In the data rows, the value 128 means zero.
Here are some numbered points:
[162 177 181 159 136 134 158 128 188 165 175 130] 0
[178 134 180 171 137 167 156 147 189 172 133 158] 1
[159 189 151 170 178 157 185 162 144 160 131 174] 2
[130 187 141 166 137 167 167 141 157 145 137 158] 3
[131 149 140 153 139 170 151 139 157 152 151 156] 4
[152 148 135 166 152 159 144 153 149 131 149 179] 5
[159 134 155 147 189 156 168 172 153 152 160 171] 6
[159 168 150 159 198 129 148 178 136 161 158 167] 7
[164 146 177 146 130 176 187 150 187 163 160 158] 8
[165 146 178 140 135 138 173 152 176 165 163 136] 9
[145 150 157 168 151 160 141 148 138 137 129 178] 10
[144 139 133 155 197 161 190 147 189 160 161 178] 11
[178 165 135 137 137 176 182 134 162 175 142 148] 12
[133 153 179 167 165 149 140 148 160 153 168 146] 13
[143 141 177 171 187 161 145 142 184 160 174 160] 14
[157 161 140 147 131 149 170 139 134 170 132 151] 15
[152 147 155 163 200 158 187 162 160 161 153 182] 16
[151 151 152 171 194 151 160 148 134 161 160 178] 17
[164 171 129 157 138 152 168 138 146 173 142 143] 18
[169 173 130 155 139 168 149 137 134 175 150 133] 19
[166 178 170 149 146 169 180 128 177 161 148 155] 20
[152 132 155 133 170 152 156 184 143 129 140 151] 21
[157 164 137 147 133 148 169 136 139 171 130 155] 22
[155 178 149 144 139 160 148 181 139 144 136 180] 23
[144 186 151 165 137 156 138 153 140 168 173 159] 24
[172 168 133 148 145 177 143 174 146 172 138 157] 25
[144 172 150 154 195 148 132 183 144 158 138 146] 26
[156 140 132 149 193 160 159 151 151 160 158 179] 27
[147 150 154 170 198 154 171 153 136 161 158 178] 28
[139 171 133 156 192 157 144 185 144 138 155 131] 29
[161 138 177 169 144 173 187 143 189 147 163 157] 30
[167 180 163 148 144 168 178 135 173 158 143 156] 31
[163 163 174 139 133 130 173 141 179 164 169 133] 32
[179 183 136 163 143 162 172 155 187 140 167 153] 33
[144 187 151 163 137 159 145 145 133 168 175 157] 34
[147 171 171 164 186 152 128 132 165 159 162 145] 35
[159 149 171 167 188 160 165 131 185 164 136 179] 36
[142 176 129 142 133 155 133 128 142 162 168 151] 37
[158 188 149 172 172 156 189 156 142 158 131 176] 38
[148 172 156 129 135 154 132 145 145 162 173 133] 39
[154 137 133 161 199 161 144 167 151 163 137 180] 40
[132 131 182 133 197 151 187 171 176 157 146 133] 41
[149 152 151 170 200 154 175 154 137 161 155 179] 42
[130 164 128 171 176 150 142 170 148 161 168 163] 43
[178 152 144 138 131 152 182 150 184 172 148 158] 44
[132 146 181 156 159 149 185 151 155 132 145 169] 45
[142 139 184 147 199 153 159 154 179 162 134 152] 46
[175 136 132 139 167 175 170 159 144 164 160 156] 47
[172 187 172 166 138 163 137 139 156 175 162 156] 48
[164 177 158 159 169 175 135 152 147 142 134 139] 49
[151 178 183 151 133 139 148 150 143 136 156 158] 50
[141 134 147 136 162 129 149 146 151 139 129 137] 51
[130 157 158 130 149 131 141 137 129 136 173 150] 52
[161 184 150 154 135 160 142 172 140 154 144 178] 53
[133 183 154 157 129 168 157 150 151 151 156 156] 54
[177 172 162 132 155 176 172 141 172 161 152 159] 55
[130 172 131 143 148 165 185 148 178 139 154 159] 56
[153 148 183 170 199 147 164 132 171 163 149 158] 57
[133 182 155 141 139 156 148 129 137 160 172 156] 58
[160 170 143 144 129 167 143 139 131 169 158 140] 59
[149 160 182 144 149 161 189 153 187 129 163 159] 60
[132 186 162 130 152 130 137 147 133 143 172 132] 61
[140 148 151 170 146 158 163 138 161 128 138 176] 62
[158 140 136 133 197 150 163 172 162 151 159 167] 63
[134 146 151 166 198 148 148 180 145 145 162 150] 64
[149 147 142 173 133 161 141 137 133 136 142 174] 65
[168 174 128 153 139 165 151 136 131 176 153 130] 66
[147 189 142 166 137 166 148 146 150 171 172 135] 67
Which two points above are nearest to each new point by angle? Their numbers follow each, nearest first.
[169 140 171 144 134 135 185 153 162 162 152 129] 9 32
[151 186 138 165 135 163 141 150 148 171 176 134] 67 24
[178 171 137 147 141 163 171 140 187 144 158 149] 33 31
[181 156 145 136 135 165 181 147 187 171 146 157] 44 12
[132 134 142 170 131 176 140 136 152 145 146 153] 4 65
[160 175 153 144 198 162 145 185 143 163 168 180] 7 26
[151 130 128 153 199 162 147 185 129 153 140 180] 40 27
[145 146 159 163 159 161 148 152 145 145 136 180] 10 5
[146 170 149 129 137 154 129 145 133 159 171 138] 39 59
[179 187 131 161 140 166 190 150 188 148 164 150] 33 31
[129 163 173 164 196 172 135 137 165 164 142 156] 35 14
[150 150 135 173 196 160 185 130 187 162 162 178] 11 16
[172 162 136 144 153 176 151 176 145 168 133 158] 25 47
[179 167 129 137 129 175 182 143 150 173 142 156] 12 15
[146 134 155 166 154 176 176 135 187 129 163 154] 30 60
[151 148 130 170 183 160 158 139 163 156 158 180] 27 11
[162 186 182 160 136 132 143 150 185 151 173 152] 0 50
[141 142 141 153 196 161 191 146 185 157 161 179] 11 16
[173 158 133 172 178 168 145 147 129 142 139 142] 49 17
[140 135 144 148 196 161 189 152 186 157 163 177] 11 16
[152 142 129 136 198 160 172 182 160 156 160 178] 63 6
[161 190 185 135 135 138 136 131 162 140 159 157] 50 48
[167 167 171 128 136 166 149 145 171 171 165 152] 55 20
[180 143 144 145 135 148 185 152 181 169 142 157] 44 8
[157 187 134 165 135 161 141 148 148 173 174 141] 67 24
[131 186 159 132 143 139 129 132 134 129 174 134] 61 52
[171 158 132 148 161 175 145 186 146 175 154 159] 25 47
[137 185 139 163 166 157 148 181 144 136 169 145] 29 43
[180 151 139 138 128 160 189 147 181 164 138 157] 44 12
[175 187 171 163 138 167 129 136 164 176 169 158] 48 24
[161 179 175 145 133 176 140 142 149 155 175 159] 48 39
[168 138 177 156 134 128 184 153 163 164 144 137] 9 32
[156 141 140 144 188 154 147 158 142 153 162 179] 27 6
[154 149 130 172 192 159 178 135 180 160 163 180] 11 27
[165 142 173 143 134 135 183 153 165 161 152 130] 9 32
[160 135 153 149 190 159 165 172 149 154 159 172] 6 16
[149 151 137 170 198 159 187 129 186 162 161 177] 11 16
[148 179 183 159 130 134 144 151 142 130 156 159] 50 48
[168 143 180 167 140 176 187 143 187 154 163 155] 30 8
[151 175 174 167 129 142 137 153 131 139 168 158] 50 24
[151 154 179 173 194 152 148 142 181 152 173 151] 14 13
[142 162 179 128 129 143 148 141 145 162 174 132] 39 32
[148 169 161 130 138 153 133 148 140 165 176 132] 39 59
[128 168 170 139 135 131 148 134 131 146 174 155] 52 58
[179 142 137 147 134 152 190 152 179 157 131 159] 44 12
[179 150 145 149 135 169 182 153 186 172 140 159] 44 12
[135 163 132 132 151 173 187 151 180 134 160 159] 56 60
[174 186 184 163 134 178 139 132 155 174 173 156] 48 59
[167 146 178 165 142 175 188 146 189 153 162 158] 30 8
[137 130 177 132 201 158 189 172 180 163 151 152] 41 46
[153 147 148 164 199 160 148 166 148 157 138 178] 40 42
[165 159 138 140 142 174 186 141 155 163 161 155] 12 55
[172 135 175 159 135 134 187 151 164 165 136 145] 9 1
[149 158 157 139 173 178 190 153 187 129 163 155] 60 56
[171 134 184 166 133 172 148 154 186 173 134 156] 1 8
[148 145 144 131 199 134 135 186 149 160 128 143] 26 7
[179 134 142 154 131 144 186 155 176 170 132 156] 44 1
[146 174 165 140 135 147 131 142 147 161 176 141] 39 24
[165 151 172 160 137 162 150 151 183 170 151 151] 1 8
[150 142 134 134 199 158 176 179 168 156 159 178] 63 6
[179 150 137 143 130 162 189 151 182 166 132 157] 44 12
[170 175 140 158 147 176 130 184 147 171 154 156] 25 53
[133 139 161 173 137 153 130 152 152 138 157 133] 13 14
[162 185 143 161 137 156 145 162 141 158 148 178] 53 23
[176 187 167 166 139 164 133 140 168 174 170 158] 48 24
[141 145 148 163 197 162 188 135 186 161 164 176] 11 16
[134 149 178 170 197 159 185 130 174 162 160 147] 57 14
[151 149 142 172 199 157 190 132 187 165 162 176] 11 16
[146 157 179 158 160 130 135 141 160 143 174 154] 13 35
[153 137 136 165 193 160 136 185 150 147 147 176] 40 64
[155 160 148 151 201 136 150 182 136 159 149 153] 7 26
[168 168 139 149 149 176 170 168 131 166 142 152] 25 15
[147 140 151 135 178 158 143 185 146 130 146 167] 21 6
[146 162 149 137 197 144 140 184 149 163 136 145] 26 7
[163 136 183 172 137 175 182 136 185 151 163 157] 30 8
[151 184 184 137 131 129 147 147 155 131 150 155] 50 0
[166 148 180 163 146 174 189 148 188 148 161 158] 30 8
[176 181 165 165 139 171 138 144 140 175 171 154] 48 59
[152 142 147 158 199 162 149 175 147 155 132 181] 40 6
[143 171 148 147 193 148 132 185 150 161 132 147] 26 29
[138 149 174 172 195 151 189 134 171 154 162 130] 57 14
[150 137 146 159 200 152 187 137 185 162 163 177] 11 16
[179 154 148 145 137 165 175 152 187 172 148 158] 44 8
[150 168 147 132 136 156 130 146 132 163 170 132] 39 59
[161 148 182 166 194 145 142 180 128 142 166 135] 64 7
[153 186 149 145 194 159 179 185 140 161 144 176] 2 38
[129 150 136 144 137 175 158 144 162 142 150 156] 4 56
